One turn sends every row of this set to another row. A few are shown first. Where does it send the rows asked after them?
pofu: [-7 13 3 -9 6 4 30 -33 -26 -6 12 9]
Luno: [21 30 4 20 -5 -9 -16 -24 9 -16 23 -27]
bev: [30 0 6 -20 -11 4 -33 7 0 -3 20 1]
kuzon: [-16 -15 -2 -6 3 -4 -7 7 -20 -24 -23 7]
vufi: [11 -10 -18 -30 8 5 -27 1 6 0 13 -3]
setum: [-27 13 23 13 -22 4 -5 35 25 -6 19 -6]
vasi: [8 24 -12 8 16 -12 -19 -25 12 -16 14 -28]
Rom: [5 10 -10 22 3 -15 3 36 4 -31 -11 -21]
zizu: [8 25 0 2 8 -19 19 45 12 -9 19 -15]
Suluv: [-39 7 9 3 -4 0 -10 34 28 -10 14 -9]
modak: [-30 12 13 11 -25 15 12 24 33 7 21 -5]
sif: [31 2 4 -16 -26 19 -9 -6 8 14 27 4]
Kodul: [16 29 -5 19 -9 3 2 -34 18 2 23 -24]
dafeg: [0 -8 10 10 -35 19 28 -7 -12 4 -10 15]
mav: [-29 -1 -22 2 -5 13 6 -29 14 15 10 17]
Zimup: [4 10 -20 26 -19 15 44 14 16 2 -2 -17]
Diz: [-2 13 22 15 -21 -10 -34 -3 -6 -16 13 16]
Tez: [4 23 -11 0 0 -5 42 34 21 9 23 -12]
lir: [14 29 4 7 -7 -10 31 39 15 0 25 -12]
kefel: [19 17 5 33 -28 -1 21 29 6 -17 -1 -17]
led: [-1 14 12 19 -39 13 2 -23 6 12 20 20]
zib: [16 -6 -20 -27 -7 20 -3 -12 13 19 20 2]
nog: [4 -4 24 10 -28 1 -1 10 -24 -20 -14 12]
nik: [-2 20 -13 -3 16 -15 29 37 17 -2 18 -15]
ziv: [4 20 19 0 -5 1 24 -29 -30 -11 15 9]
kuga: [2 18 18 -6 7 -10 8 -20 -35 -23 11 8]
liki: [-10 11 1 -12 19 -6 16 -26 -30 -18 8 5]
fusa: [-28 -2 -13 -4 14 -11 -31 -9 2 -13 4 11]
Sove: [-43 4 -1 2 -7 10 8 23 35 4 16 -9]
maf: [3 21 -23 10 11 -1 1 -36 21 -2 18 -27]
rafil: [-21 -19 -17 -6 -6 14 24 -9 -7 0 -19 11]
romol: [-10 1 -35 13 10 -2 27 21 15 -12 -12 -20]

Luno moves to vasi
zib moves to sif
And these:
dafeg moves to nog
zizu moves to nik
Zimup moves to kefel
liki moves to pofu
Suluv moves to Sove
fusa moves to mav

One turn sends every row of this set to another row. A few are shown first. Where does it send the rows asked after them?
zake: [-47 -9 1 5 11 1 -35 -7 5 6 2 11 -24 -27 12 25 18 18 10 -4]
keda: [-17 19 -14 -22 32 4 -15 7 1 35 -1 -12 -12 -27 -1 13 2 28 -17 26]
dumuk: [-20 -6 -6 14 15 -27 11 5 -4 -17 21 11 0 -38 29 9 36 9 -6 0]
nebif: [-39 -6 1 -5 7 -15 -33 19 4 9 9 25 -18 -27 6 37 16 -2 10 8]
rilu: [-50 -14 -7 2 19 -19 16 19 0 3 -1 23 17 -21 21 15 16 -8 -12 1]
bofe: [8 -23 -23 9 -13 -15 6 -13 9 -6 21 -2 -5 -1 -26 13 -30 0 34 -18]
Gof: [-16 16 4 -6 4 0 -9 23 10 32 9 26 19 -1 29 31 20 11 -3 22]
fanit: [-9 -14 10 -25 19 1 3 11 10 22 -8 46 -12 1 24 32 5 26 -1 18]
siso: [5 -12 7 -13 17 -12 9 -14 -9 7 0 -20 -13 -8 -8 -43 12 -25 4 -26]
zikug: [13 -23 7 2 20 -15 29 32 -9 -8 5 -6 1 -7 22 23 27 10 2 32]
muti: [1 -11 -15 4 9 -4 13 -11 6 23 -5 -38 -9 16 -37 9 -27 -15 8 2]
mezo: [-19 2 -1 -6 27 -8 -9 -41 17 -1 20 7 -5 3 -22 -3 -16 -23 19 -17]
davol: [6 -8 -8 -16 13 -8 16 -16 18 -26 -4 -4 -22 -4 -13 -44 4 -8 -6 -9]
Rep: [-2 -24 -8 -5 -5 -7 -3 43 3 -4 -5 10 -9 -1 15 37 31 12 12 28]
pom: [16 5 -21 -10 7 7 14 -12 9 8 -8 -39 11 8 -36 8 -3 10 24 -16]
seve: [6 7 -9 -7 9 5 17 -8 21 -22 27 8 32 6 -11 -17 -15 -9 12 -15]
kipa: [15 -13 7 -6 15 22 -2 19 -2 -15 -5 -13 -1 28 -23 -29 -8 -7 7 -9]
pel: [-25 0 -14 -19 3 1 -11 43 2 30 -7 -9 -11 -22 0 21 7 0 -20 29]
Kub: [7 2 23 13 8 -2 -23 -10 -5 24 -4 15 -10 23 -4 -28 -15 7 17 -22]
zuk: [-22 3 -11 -14 -3 -25 4 30 17 -7 2 22 -1 -37 25 0 26 6 -11 20]
mosi: [19 2 9 -3 -21 -32 16 -27 7 7 36 4 10 6 -16 -6 -16 6 10 -9]
Munop: [-3 8 15 -8 8 1 -24 -16 0 -10 17 -5 12 29 -39 -12 0 7 18 -14]
sir: [-2 4 6 -5 -4 -19 -12 -12 -8 7 6 -12 0 13 -22 -53 5 5 -7 -13]
Kigib: [-23 3 -19 -19 4 9 8 20 12 25 -21 15 -10 -17 8 25 0 38 -26 9]
mitav: [-12 10 19 -16 21 7 9 2 20 26 10 14 21 -2 31 29 7 14 5 33]
nam: [-49 -14 -21 9 7 1 -5 19 -2 7 -12 9 -5 -16 -2 44 10 18 -7 -8]
nusof: [-29 -10 -9 6 -4 -22 18 10 11 -6 0 -1 -4 -41 34 -8 26 11 -14 11]
kogi: [-5 -41 6 6 1 -8 18 24 3 -6 1 -6 -7 -2 23 40 21 7 20 28]
budi: [-18 -41 3 -21 23 -13 21 33 -2 2 -12 21 -8 -6 18 16 12 -5 -4 25]
Tol: [-13 6 -5 -3 26 7 -10 -29 -2 11 9 -17 16 8 -22 -9 11 -16 24 -35]
rel: [-25 -5 -6 -28 19 20 -10 21 12 22 -14 -23 -19 -19 -3 15 2 18 -13 33]
gerin: [32 -22 22 -5 2 -21 11 -21 -3 5 0 -1 -31 -1 -6 -7 4 -3 30 -24]
mavat: [-34 -10 -22 3 20 -7 -26 2 -11 0 10 -4 -31 -38 -4 26 20 19 0 -1]
rak: [17 20 2 20 -4 -13 27 -24 15 27 -5 -6 13 24 4 -11 -9 8 -1 -9]
Lebu: [14 -27 6 8 -21 -32 -6 -15 -16 9 15 -11 -21 15 -24 -17 -4 3 13 -13]
Mup: [36 17 4 -10 -3 -17 29 -27 19 15 -1 -5 5 -4 -6 -2 -7 20 22 -18]
zetu: [24 -18 10 20 -2 -4 5 -17 6 -17 -11 5 -26 32 -5 -2 12 12 22 -19]
Puzuk: [18 1 -1 -21 -8 -7 14 -3 9 -12 19 -24 12 14 -45 -5 -16 6 6 3]
foma: [6 6 18 -10 36 0 -2 10 -2 30 7 9 6 7 17 39 9 23 11 34]
gug: [11 -4 -15 8 -16 -26 8 -7 3 28 -4 -8 -15 -12 -11 -33 -34 10 3 -11]

zikug moves to mavat
Munop moves to mosi
And these:
Rep moves to nebif
rilu moves to Kigib
zake moves to mitav
kipa moves to bofe
rak moves to davol
Mup moves to siso

One turn sends every row of this set to another row. A few are shown first. Where does it send the rows asked after them?
Keben: [-9 8 -27 3 0 -12 14 33 -32 26 -15 -11 -10 2]
zeva: [9 -22 -22 19 -36 8 3 -14 -28 2 4 6 21 4]
Rizuv: [-13 -18 27 12 -5 0 1 -9 -7 18 39 -19 26 -2]
mudam: [-6 -34 16 17 -20 6 21 -11 -18 4 -28 -14 19 -1]
tezez: [-13 4 10 -27 6 10 -11 8 -25 -9 -15 -19 -34 -13]
Luv: [0 -1 -25 -27 -5 -20 -17 -12 -10 0 -6 -9 -33 -8]
dak: [-3 -32 12 -3 2 -17 13 -4 11 5 34 -4 27 6]
duvos: [-14 7 -3 17 -24 1 -4 5 -15 -8 32 -6 45 -8]
zat: [-10 2 -4 2 18 -1 8 31 -28 13 -27 -25 -24 -11]
Zakur: [30 24 28 -1 -6 2 0 22 16 8 21 11 -2 -1]
Sefad: [13 -36 -17 -2 -30 11 4 -24 -10 -12 0 6 9 -4]
giniz: [-14 6 4 -15 12 12 10 37 -33 2 -21 -17 -21 -6]
nite: [24 9 2 33 -35 -6 -14 4 19 -19 -7 -11 5 -18]
Zopeg: [5 9 -36 -4 2 -27 -17 13 -27 2 -2 -3 -25 1]
lobim: [-5 -19 11 10 -4 13 9 3 -6 18 48 -10 27 -3]
gef: [26 20 39 -1 -2 -10 1 19 19 8 10 7 0 2]
bip: [23 27 41 6 -6 -9 -3 18 11 12 13 5 1 2]
Bepi: [-3 12 -23 -18 -4 -30 -12 19 -31 -7 -6 6 -15 13]
rakub: [-22 -16 27 1 -3 -8 17 4 11 -19 0 -19 39 -13]
sev: [-9 11 -16 -8 6 -14 8 42 -37 3 -16 0 -9 10]
pira: [30 19 33 -4 -2 -3 3 21 21 6 14 11 -2 0]
zude: [0 7 -42 -10 -8 -28 -5 11 -24 13 -3 0 -15 5]
ketet: [1 -28 2 0 0 2 17 6 5 9 44 -2 28 2]
givud: [-11 -26 27 4 -1 -17 4 -12 4 11 31 -15 26 4]
nifuz: [22 3 2 36 -25 -7 9 25 22 -15 -18 -10 14 -14]
Nameb: [27 29 33 5 -8 -1 -5 20 9 13 20 8 0 0]
nisub: [-3 -21 -1 30 -31 3 14 -5 -33 12 -14 -5 26 6]
mumi: [23 1 7 31 -24 12 7 21 23 -18 -14 -15 6 -24]
tula: [4 0 -21 -19 7 -13 -21 -3 -15 -8 -6 -14 -39 -12]
tagok: [4 -43 7 -1 -19 11 16 -23 -3 -11 -20 -7 8 -8]
Kalet: [-5 -7 -11 -3 -18 11 -2 -2 4 -24 37 0 34 -15]
Lis: [-25 1 21 21 -14 -9 7 9 -10 -6 10 -18 48 -8]
tuda: [-8 -21 8 -15 -5 4 11 -2 19 -30 18 -8 31 -18]
Dob: [-12 -5 0 -23 4 2 -5 -5 -11 7 -20 -28 -37 -20]
nago: [23 9 0 38 -32 -17 -3 14 19 -16 -13 -9 13 -11]
zoz: [-17 1 -2 -6 7 8 14 23 -24 22 -26 -28 -22 -13]
liti: [-5 -5 -1 -15 17 2 -5 8 -15 -2 -22 -28 -38 -19]
lavu: [-3 10 -26 9 9 -19 1 33 -35 15 -15 -12 -15 3]
guri: [23 4 6 30 -31 12 -7 8 22 -20 -7 -16 1 -26]
muson: [-5 8 -7 -29 -3 -16 -25 -1 -24 -15 -6 -7 -30 -1]

Nameb moves to gef
lavu moves to liti
And these:
nago moves to mumi
nisub moves to tagok
Rizuv moves to dak
zude moves to zoz
sev moves to tezez
tuda moves to duvos

One turn sends every row of this set to another row. A few are shown first. Where does it send the rows asked after them?
Luzoz: [13 -1 15 -12 -3 -11 22 4 1 4 -20 12 -25]
bisom: [14 9 8 -23 -8 -1 23 1 -5 -5 -12 11 -25]
Lorof: [-18 -11 19 -5 9 -1 -5 22 -22 22 30 17 17]
kiso: [-17 -11 26 1 7 5 1 23 -27 24 14 15 14]
rutot: [-2 -10 -29 -2 2 -18 4 15 -8 41 -18 7 11]
dubo: [-24 -9 -1 4 -12 -30 -13 15 -2 14 19 35 -3]
lomu: [-43 -29 -28 -12 -1 25 -32 -4 0 -6 9 0 -13]
vivu: [4 -10 -17 -29 -6 32 -22 -7 18 -17 -9 1 -31]
Rabe: [-38 -5 -9 8 18 -3 -44 -17 8 -22 1 -11 3]
goni: [-31 32 -11 15 3 4 12 -16 5 14 -7 2 17]
kirav: [-40 7 -24 23 -2 6 -14 1 -3 41 -1 4 5]
Fove: [-9 29 -5 5 10 -19 -4 4 -4 -11 -5 -13 30]
dinil: [-12 7 -5 -10 1 18 -53 9 30 7 14 -21 -4]
Veta: [9 -6 18 11 -10 7 3 -12 9 -13 -26 -4 21]
pep: [-23 -17 -16 23 0 -13 -29 19 -23 20 -3 -7 12]
pago: [-13 -20 10 -10 36 12 -49 -6 19 22 10 -3 8]
Mudi: [18 23 -1 -22 19 25 2 28 2 3 -18 19 -13]
luni: [0 -21 -2 -4 12 27 -12 25 -12 14 -23 31 -30]
Linu: [-46 11 -18 15 7 24 -22 -26 15 7 -4 -5 3]
gevil: [-11 4 1 -25 27 24 -22 6 13 -14 -9 32 -37]
Funeg: [2 -2 -5 -25 -8 38 -16 4 18 -23 -5 -10 -27]
rok: [7 -15 -19 -21 -5 -4 -18 18 2 31 -3 18 -39]
Betul: [1 9 -2 -15 16 25 -6 -3 15 -18 -1 13 42]
mobi: [-21 -19 6 -8 37 6 -51 -5 22 23 5 10 0]
Gam: [-17 27 10 -21 18 0 11 -17 9 -10 -5 -21 -4]
zaput: [4 -4 3 -11 19 17 -4 -10 10 -16 0 16 44]
kem: [-1 -18 -28 -20 -5 -5 -24 23 14 20 2 26 -32]

Funeg moves to Luzoz
Linu moves to goni
Betul moves to kiso
And these:
Lorof moves to pago
dubo moves to dinil
pep moves to Rabe
Mudi moves to luni
rok moves to vivu
rutot moves to lomu

